(in the rows, 128 means zero)
Each path below is one point turned by a fixed rotation once a step. After each direction that follows a path, write how fast that rotation turns it, in degrees a step (0 if it stays still).
Each turn is a multiple of 5 degrees from 10 to 175, or 0.
Each row of a path follows its step; steps can be skipped.
Rotation 1:
step 0: [100 127 132 138 135 136 153 103 152 132 134 146 104 135 134 90 109 138 148 118 153 118 171 145 106 141 125 139 140 104 144 116 121 137 149 144 104 128 130 103 97 138 113 92 138 171 173 146 161 107 122 149 126 141 142 119 114 102 125 90 144 130 103 147 134 177 157 142 141 121 99 109]
step 5: [158 111 146 165 142 126 141 140 143 121 115 128 105 150 101 138 106 144 126 116 120 105 150 155 130 149 130 153 149 152 123 105 162 166 112 64 152 124 122 99 114 123 121 98 145 130 148 109 139 123 151 156 110 102 132 152 125 136 82 122 135 115 115 137 118 114 140 150 127 149 145 98]
step 7: [123 123 122 154 118 152 123 130 112 125 107 125 146 140 122 147 85 133 142 95 134 134 180 181 147 149 96 120 147 127 136 147 121 79 133 153 105 132 121 109 138 148 92 137 135 113 149 156 116 125 147 139 86 110 152 111 164 136 125 100 110 119 104 138 96 124 123 140 121 149 145 132]
step 9: [118 113 165 134 131 169 158 126 123 119 127 154 164 136 134 129 111 155 144 139 115 116 127 153 107 88 113 130 134 172 164 101 157 121 140 110 122 119 84 129 99 154 122 151 159 137 152 135 102 144 146 156 135 137 122 118 117 110 152 101 156 108 130 120 139 126 137 142 112 147 93 125]
step 10: [102 131 125 124 166 147 136 150 148 119 80 121 114 174 107 118 103 102 135 106 124 163 145 120 134 129 121 108 140 158 143 115 157 103 124 146 109 132 123 108 170 130 124 157 156 140 133 130 121 134 163 123 101 126 120 135 145 129 124 73 144 129 128 139 130 117 114 176 107 113 116 107]
step 14: [108 83 153 166 106 111 125 103 164 144 112 134 162 135 149 119 100 120 108 103 135 139 125 162 129 129 156 122 85 110 150 107 130 137 133 116 112 128 120 116 129 105 127 146 150 145 163 134 148 106 142 135 112 110 135 121 139 132 76 112 123 123 129 126 154 124 79 140 129 147 96 100]
step 15: [145 120 132 120 118 137 121 147 152 131 153 184 118 136 135 103 113 141 144 129 99 105 140 153 144 123 130 119 141 149 153 131 115 120 147 130 131 145 157 117 119 137 111 115 118 152 155 147 138 73 136 129 71 132 143 122 154 130 136 93 116 138 98 123 123 170 111 140 108 131 78 105]
step 22: [131 108 136 157 126 123 141 153 136 115 107 154 143 152 111 141 92 131 137 127 122 95 115 167 134 166 143 142 132 131 171 141 130 99 163 144 133 132 101 87 106 147 121 104 130 119 135 143 142 140 136 162 117 117 148 105 147 118 89 123 157 123 128 161 136 94 129 177 127 152 137 134]
step 28: [96 106 119 152 126 135 132 123 121 135 120 121 136 145 77 115 116 137 132 130 105 101 153 147 156 103 120 99 162 146 148 137 126 99 107 129 141 99 87 135 131 102 147 156 136 149 132 156 121 139 173 127 84 91 124 138 168 126 131 89 115 134 120 122 132 141 103 147 112 138 128 111]
[129 132 127 122 125 129 129 132 121 130 129 123 132 125 129 126 128 133 128 124 122 124 128 134 132 140 127 120 133 128 121 131 123 120 121 124 129 130 128 126 134 112 126 127 133 125 126 129 136 130 128 119 121 130 128 116 132 129 139 127 126 129 126 120 128 138 127 122 126 127 125 133]
85
[129 137 120 135 126 129 131 126 126 136 128 123 126 124 129 130 129 129 133 125 127 137 128 119 130 121 125 130 126 137 133 132 121 124 135 121 128 125 139 124 131 135 124 128 119 122 127 131 125 124 127 122 123 124 122 122 131 125 127 132 121 130 122 126 118 126 122 125 122 132 131 132]
80
[133 128 126 132 131 130 136 127 116 127 128 129 127 143 129 123 123 132 122 122 137 123 124 129 129 131 128 124 137 132 125 123 134 127 135 132 130 127 136 128 133 123 130 130 123 128 125 134 121 136 124 138 130 129 126 124 125 131 126 137 121 127 131 131 127 130 128 122 131 132 124 120]
20
[120 133 122 124 122 131 134 129 127 127 130 120 126 137 117 120 128 130 128 133 124 135 126 128 133 128 133 133 125 129 129 131 132 135 122 125 136 120 123 134 135 123 134 128 125 126 119 133 128 126 127 127 128 130 123 132 124 133 124 127 136 120 125 125 134 128 126 128 118 131 137 126]
45
[125 129 134 123 128 133 136 135 132 120 134 134 134 129 126 127 136 133 120 136 128 128 137 125 129 121 130 123 123 129 134 125 118 126 128 130 126 124 128 129 133 129 118 127 129 123 134 127 132 135 126 131 131 124 137 122 122 128 128 140 126 127 134 130 127 135 126 128 123 123 137 126]
155
[121 126 134 139 130 124 118 131 116 133 129 128 125 125 130 132 132 120 116 119 128 124 133 124 133 131 132 133 125 123 125 125 131 124 122 126 129 128 129 119 131 131 132 127 132 122 125 133 132 135 131 127 128 127 126 129 129 132 128 128 121 129 130 134 134 124 123 136 118 127 136 126]
120
[137 117 130 133 122 123 127 124 122 124 136 132 129 127 124 130 124 131 133 129 132 139 133 133 124 127 130 123 129 128 129 124 122 140 120 133 129 127 133 125 131 121 127 135 122 128 130 120 133 126 132 129 131 128 119 127 134 139 129 125 126 128 125 134 125 126 119 127 129 122 132 131]
110
Rotation 2:
step 1: [169 143 121 112 164 125 109 141 113 131 128 122 145 140 150 126 123 141 116 166 150 121 107 154 124 158 139 142 144 128 95 149 141 151 126 93 153 158 145 105 120 154 127 118 161 132 152 130 96 121 139 159 166 138 128 112 123 108 172 157 154 117 143 127 103 154 137 121 87 162 106 145]
step 5: [148 147 114 139 147 92 137 145 103 144 119 143 158 150 120 110 129 130 148 162 144 81 82 105 160 157 155 130 130 124 151 116 112 121 115 122 107 144 136 123 133 134 116 158 131 126 160 90 159 132 142 105 151 131 97 109 114 121 158 127 142 88 133 121 102 122 168 129 147 171 140 140]
step 6: [107 114 150 102 124 136 135 133 134 106 122 149 122 136 125 127 155 95 98 94 106 90 114 93 84 160 134 112 144 126 102 145 132 144 102 113 136 107 121 120 134 144 131 93 86 105 106 74 123 102 152 145 117 142 137 152 113 151 147 163 141 125 100 131 109 134 128 122 103 158 113 133]
step 8: [125 147 121 149 138 120 158 119 127 111 159 148 135 105 111 146 141 126 162 141 131 129 120 109 95 80 154 143 175 112 117 142 125 156 149 84 93 113 152 149 124 116 169 108 122 123 111 119 147 122 130 117 122 127 181 132 157 107 150 125 149 156 134 127 75 122 144 111 103 133 126 135]
step 15: [103 130 159 108 136 154 161 131 136 132 137 87 113 160 119 94 97 134 113 140 149 129 131 143 136 133 161 146 138 126 134 103 122 144 118 105 91 101 140 129 139 98 153 157 133 138 86 127 147 108 128 109 142 163 108 92 113 113 138 145 123 123 146 146 127 158 110 130 108 181 90 143]
step 17: [126 150 136 143 124 152 114 142 98 123 112 128 116 149 147 159 135 156 104 111 147 100 82 108 131 138 104 117 168 132 121 150 106 133 128 126 127 89 131 105 92 114 131 101 144 101 133 89 125 126 144 131 142 129 93 129 104 131 135 153 155 116 150 154 110 162 136 94 128 185 146 122]
step 18: [98 104 157 116 142 79 129 136 112 150 126 122 147 120 142 123 148 98 168 126 130 127 109 106 125 153 161 115 147 104 118 117 128 120 91 108 138 125 125 142 121 156 140 128 103 107 161 165 108 148 140 127 175 146 158 116 126 171 152 155 155 135 108 142 119 132 119 112 87 131 124 145]
step 19: [123 131 141 157 135 164 145 106 112 113 151 134 120 166 140 107 110 112 113 170 127 131 126 131 117 123 170 157 159 127 78 124 122 116 134 107 127 151 127 101 162 107 139 108 122 122 90 119 128 113 117 154 129 150 133 101 133 117 165 113 154 127 122 105 88 142 162 101 129 144 156 167]
step 21: [105 143 124 144 127 111 179 123 108 85 118 111 129 140 95 91 111 141 124 123 127 157 92 134 146 129 126 149 155 142 109 126 143 150 114 120 100 101 120 133 138 127 130 141 152 121 136 92 161 133 160 80 154 125 106 104 110 150 123 140 121 157 174 143 111 147 133 126 127 153 170 121]
[128 133 128 121 130 116 121 131 132 128 119 131 127 122 128 130 130 127 130 123 128 125 138 125 132 124 121 129 119 121 120 116 126 132 120 127 131 122 133 131 134 130 128 129 131 129 128 127 124 129 128 126 132 122 136 128 140 124 138 130 138 121 128 125 130 127 131 127 124 125 125 125]
175
[126 127 126 134 126 131 130 127 137 128 127 124 132 129 132 134 127 128 135 128 132 124 129 134 123 134 128 129 135 129 120 122 117 127 124 127 136 140 135 132 124 129 132 127 126 127 134 125 123 125 128 134 125 126 141 135 123 125 131 132 130 129 128 139 134 127 121 124 131 130 138 130]
65
[121 121 131 121 137 134 129 128 133 135 132 127 127 119 138 130 134 127 127 123 131 116 133 123 121 123 127 130 130 122 131 127 121 123 135 130 129 125 125 129 119 126 139 125 131 135 131 132 134 124 130 125 130 126 127 126 125 132 128 128 128 124 130 131 116 134 131 123 133 128 123 128]
40
[128 127 125 130 125 136 132 119 135 120 120 121 123 127 127 129 120 128 118 129 134 123 125 130 124 122 121 125 132 128 128 131 129 125 119 131 124 120 121 118 131 124 129 132 125 119 136 129 132 125 128 124 127 131 132 117 130 124 139 120 128 129 127 129 132 132 131 125 130 128 132 125]
175
[124 126 123 120 123 122 121 130 129 132 128 114 133 133 134 135 129 117 126 135 123 127 126 124 127 127 124 132 133 135 121 130 134 128 125 126 124 130 128 128 123 129 127 124 126 121 136 125 133 119 133 124 136 117 119 131 126 134 129 130 128 128 128 121 131 125 125 131 129 129 128 127]
90
[132 129 125 131 129 125 130 123 127 132 133 134 129 126 137 123 132 123 129 127 127 127 129 133 136 131 130 135 125 133 133 124 126 126 127 132 127 123 128 127 135 139 124 136 122 132 137 132 118 132 138 118 130 124 125 132 120 128 134 122 122 131 130 123 126 129 129 118 130 121 138 130]
160
Rotation 3:
step 1: [125 129 118 112 116 160 128 137 98 134 117 138 104 134 156 134 131 139 100 135 103 155 143 80 136 113 148 147 104 125 159 129 130 110 159 118 109 106 101 118 130 137 131 144 113 124 110 156 126 156 125 164 90 124 145 162 135 144 169 143 132 125 150 140 129 113 116 106 100 117 171 123]
step 3: [139 120 148 150 104 128 139 123 153 139 142 120 119 140 143 152 157 97 109 165 114 135 131 88 120 156 137 105 157 122 129 99 104 134 78 88 120 143 130 142 153 130 129 110 103 142 107 179 128 125 129 123 108 140 128 95 139 139 135 120 121 143 116 134 146 128 126 112 106 132 90 109]
step 5: [130 116 98 135 103 114 121 121 108 154 102 109 113 118 170 130 102 114 125 145 121 106 127 114 132 108 104 141 136 132 137 108 142 161 142 111 127 113 122 82 132 102 145 123 148 123 147 150 123 153 150 141 114 163 155 122 135 126 147 194 149 139 118 119 116 117 95 149 121 134 149 98]
step 9: [123 106 128 109 113 93 95 142 89 119 172 133 123 156 165 150 130 137 121 151 129 111 111 112 163 124 122 143 120 136 138 122 106 108 123 82 105 119 104 118 151 124 155 136 128 151 133 139 150 121 111 157 108 134 125 130 131 135 86 144 128 143 104 87 107 132 119 150 139 132 132 91]
step 10: [126 111 130 100 106 143 147 101 122 129 124 121 131 156 125 148 158 129 117 127 131 160 125 127 144 157 166 109 120 143 116 144 133 125 125 93 97 121 159 142 147 98 124 168 116 98 97 143 128 119 123 166 113 145 138 109 151 168 125 135 118 131 107 127 137 113 112 99 108 136 113 79]
step 20: [104 105 126 115 121 137 106 144 113 124 84 150 94 171 139 182 102 107 110 157 119 132 117 131 107 140 108 98 129 118 151 126 115 142 177 111 113 144 144 142 132 143 130 111 134 120 128 155 125 145 125 101 127 121 122 151 136 125 138 152 131 145 136 136 163 74 124 134 117 144 122 121]
step 21: [119 145 113 141 106 163 134 89 183 150 133 109 99 145 158 174 117 114 113 137 88 120 135 123 125 150 126 126 147 138 113 106 101 106 120 124 129 131 138 135 116 140 137 109 156 126 148 141 137 180 111 119 127 147 144 99 142 119 122 163 132 136 115 132 150 144 99 122 123 116 141 128]
step 22: [163 118 157 158 134 105 140 115 111 151 123 121 115 149 140 129 100 100 131 136 85 93 108 102 173 147 131 132 160 129 99 97 125 122 148 108 137 141 112 135 103 149 141 141 143 146 145 156 135 114 97 108 121 142 156 116 124 167 131 131 121 112 123 103 101 133 150 111 121 139 124 140]
step 27: [119 119 135 123 131 142 121 115 129 106 137 116 114 153 160 171 124 134 127 145 130 162 97 157 144 147 130 126 132 120 116 144 120 140 149 142 133 158 112 104 148 124 137 121 123 169 107 161 143 123 87 163 105 132 122 163 151 126 109 186 133 142 136 125 135 87 112 155 143 136 135 133]
[125 124 132 128 126 127 114 124 136 130 127 128 123 127 126 134 133 120 133 130 126 126 138 128 126 142 127 128 131 126 126 134 132 143 128 138 129 124 132 125 138 132 125 125 130 131 127 130 124 126 131 123 122 137 125 126 121 127 125 134 129 127 129 126 126 119 124 123 126 129 126 131]
45
[122 124 123 120 122 123 132 125 126 131 123 123 135 132 128 122 129 131 118 134 126 124 127 118 132 122 126 130 124 124 139 132 129 135 124 129 127 125 136 123 133 127 133 121 123 127 124 122 126 122 125 122 128 130 127 122 130 135 123 120 128 133 122 126 126 129 118 123 132 123 131 122]
10
[130 127 132 134 127 127 124 118 124 129 127 124 128 127 125 134 136 133 121 140 128 129 136 133 122 126 132 122 126 128 131 131 119 131 131 127 133 128 121 128 129 120 131 138 120 129 122 126 130 126 129 125 128 131 129 136 132 128 126 123 129 119 127 126 134 128 128 139 124 117 126 125]
45
[135 133 131 124 135 132 134 132 130 122 124 134 126 126 129 128 128 132 125 124 117 126 130 133 134 131 126 137 134 127 133 120 127 135 134 125 133 122 132 121 132 127 135 130 132 137 130 126 134 131 137 133 126 130 130 125 130 119 127 125 136 122 118 129 130 130 125 125 134 121 127 131]
110
[120 121 134 121 124 131 128 126 134 123 130 129 127 111 127 125 126 127 138 134 127 126 126 126 127 123 124 125 129 126 139 130 131 135 134 122 125 127 129 121 122 133 124 139 126 125 126 129 122 131 123 130 130 122 122 128 122 125 137 124 133 125 129 130 128 134 130 128 125 127 135 132]
60
[134 123 123 136 129 131 122 129 137 125 127 128 134 127 123 130 131 129 125 132 117 130 135 132 132 122 124 118 127 121 126 126 117 124 130 123 127 131 135 131 130 127 132 120 129 129 124 121 129 120 122 124 126 120 130 127 120 121 135 135 129 127 128 133 120 134 130 123 130 133 129 123]
80
[132 129 128 132 131 131 128 123 121 123 127 124 119 132 129 127 122 127 128 133 121 130 139 129 126 128 128 134 131 122 141 126 127 132 126 128 124 130 127 133 127 138 127 118 130 120 134 137 127 126 127 126 128 135 129 119 141 129 136 125 129 128 131 129 124 133 133 137 126 130 130 127]
20
[125 129 127 117 131 123 128 126 126 128 135 130 133 130 124 134 127 136 128 123 138 124 130 130 131 131 124 117 131 125 132 118 125 128 136 131 122 125 124 116 127 128 126 116 127 121 133 130 129 125 125 131 118 123 126 129 132 120 131 134 122 127 125 124 135 125 125 134 126 129 123 123]
100
